0: [125 162 141 148  85 128 141  92 138 126 122 130]
1: [116 145 152 113 104 147 154 111 110 110 110 112]
2: [102 131 153 101 128 146 145 100 121 125  99 137]
3: [106 122 146 124 108 129 144 111 100 124 111 129]
4: [139 161 181 123 152 191 159 116 129 141 135 162]
5: [112 141 128 116  66 111 112  86 109 112  99 103]
6: [116 155 156 149 111 146 136 103 107 117 106 106]
7: [105 109 137 100  90 133 137  98  93 127  97 114]
8: [ 84 128 138  91  89 124 133  85  79 102 103 102]
9: [ 88 110 142  79  87 114 147  80  88  87  78  95]
10: [133 177 155 123 102 155 155 128 108 120 125 142]
11: [ 79 116 140 119  80 132 111  89 102  81  75 107]
12: [ 85 139 141 108  90 133 131  89 109  98 103 111]
13: [109 148 150 135  88 139 136 104 124 122 121 137]
14: [ 63  99 100  92  62  91 141 101  85  98  76  73]
15: [109 135 146 125  91 124 122  84  97  95 114 113]
16: [120 151 149 103 117 157 124  90  95 105 103 138]
17: [114 149 145 120 115 154 164 122 109 116 127 132]
18: [ 94 121 124 101  87 134 129  94  92  89 100 115]
19: [115 148 148 100 111 147 145  90 111 106 107 145]
20: [140 150 169 137 162 181 169 117 124 159 154 149]
21: [ 94 128 145 118  88 127 159 118 103 112  98 117]
22: [106 143 143 112 118 167 131  90 113 121 124 146]
23: [125 138 142  93  95 143 135 101 134 123  88 116]
24: [ 95 134 134 128  70 112 123  78 103  96 113  95]

[ 90 143 149 142 102 127 171 118 107 117 102 119] 21 3 1
[ 84 150 129 109 102 138 170 119  97 111  89 106] 21 1 12
[106 115 130  92  97 129 126  88  95  94  96 110] 18 8 7
[ 97 112 148 115  93 139 136  88 101 116  99 103] 7 12 18
[ 98 134 154 133 115 141 152 115 111 129 105 127] 3 1 2
[110 159 162 132 130 147 168 127 136 132 128 148] 17 10 13
[109 142 149 134 122 173 151 112 116 131 120 128] 17 22 1
[ 70 119 107  74  57  99 124  88  67  97  74  88] 14 9 8
[100 130 133  97 124 145 124  93 111 130  98 114] 2 7 23
[ 88 105 140  97  99 123 129 100  92 114  91 114] 7 8 18
[118 130 136 113  93 144 145  97  88 113 114 130] 3 1 7
[109 144 162 117 133 155 161 117 132 142 109 145] 2 17 22
[ 78 114 135 109 101 153 123  91 103 136  90 117] 7 12 3
[115 138 149 117 126 165 139 101 112 118 119 134] 22 2 19
[117 148 150 107  98 133 145 106 111 108 110 106] 1 21 12
[ 95 119 131  87  96 142 132  85  89  91  91 112] 18 8 12
[118 139 149 137 102 156 148 100 113 111 119 137] 13 17 1
[125 155 160 147 123 152 147 112 115 125 109 118] 6 1 17
[113 134 148  95  98 130 144  98  90 115  95 121] 7 1 3
[114 153 179 139 120 138 172 135 132 123 124 133] 17 10 1
[111 116 147 141 113 153 135 101 105 133 108 123] 3 6 13
[104 107 141 109  96 138 131  99  97 120 102 114] 7 3 18
[122 145 152 139 113 153 158 113 106 133 122 152] 17 10 13
[103 141 144 120 119 173 150 103 126 122 133 154] 22 17 19
[144 177 185 132 153 186 158 126 130 144 145 179] 4 20 10
[ 96 110 139 124  70 138 153  96  82 146  89 114] 7 21 3
[ 97 121 130  95  98 126 137  97  99  98  88 105] 18 8 12
[ 94 118 128 104  87 130 122  87  82 101 107 125] 18 8 7
[124 144 163 142 117 156 162 129 121 120 125 135] 17 10 1
[ 91 119 132 113  96 139 143 101 102 143  97 112] 7 3 21
[106 145 149 137 110 164 172 134 111 161 109 134] 17 10 3
[157 205 158 131  99 168 157 152 124 128 145 145] 10 17 4
[ 68 107 106  96  70  99 141 101  92  97  83  78] 14 9 8
[114 129 148 138 117 137 152 118 105 137 117 133] 3 17 13
[108 151 144  80  61 120 120  70  94 134  81 126] 5 7 8
[108 152 140 112 105 134 122  90  87 108 118 115] 15 16 12
[121 160 143 116  98 134 132 103 119 130  95 121] 23 13 1
[125 191 131 100  92 148 127 125  91 112 132 130] 10 17 16
[117 138 134 115 110 153 163 130 118 118  95 114] 1 17 21
[102 128 140 113 107 159 145 100 114 124 121 140] 22 2 19
[110 136 152 134  74 127 139  99  97 109 102 104] 15 21 24
[ 90 113 122  95  96 137 121  85  79  97  99 135] 18 8 7
[ 92 113 110  98  89 130 120  70  79  82  97 112] 18 8 11
[109 137 144 117 105 130 152 105 110 118 106 129] 3 1 21
[ 83 127 146 118  71 137 145 124  94 134  89 113] 21 7 3
[111 143 146 120 114 156 161 119 107 117 121 128] 17 1 3
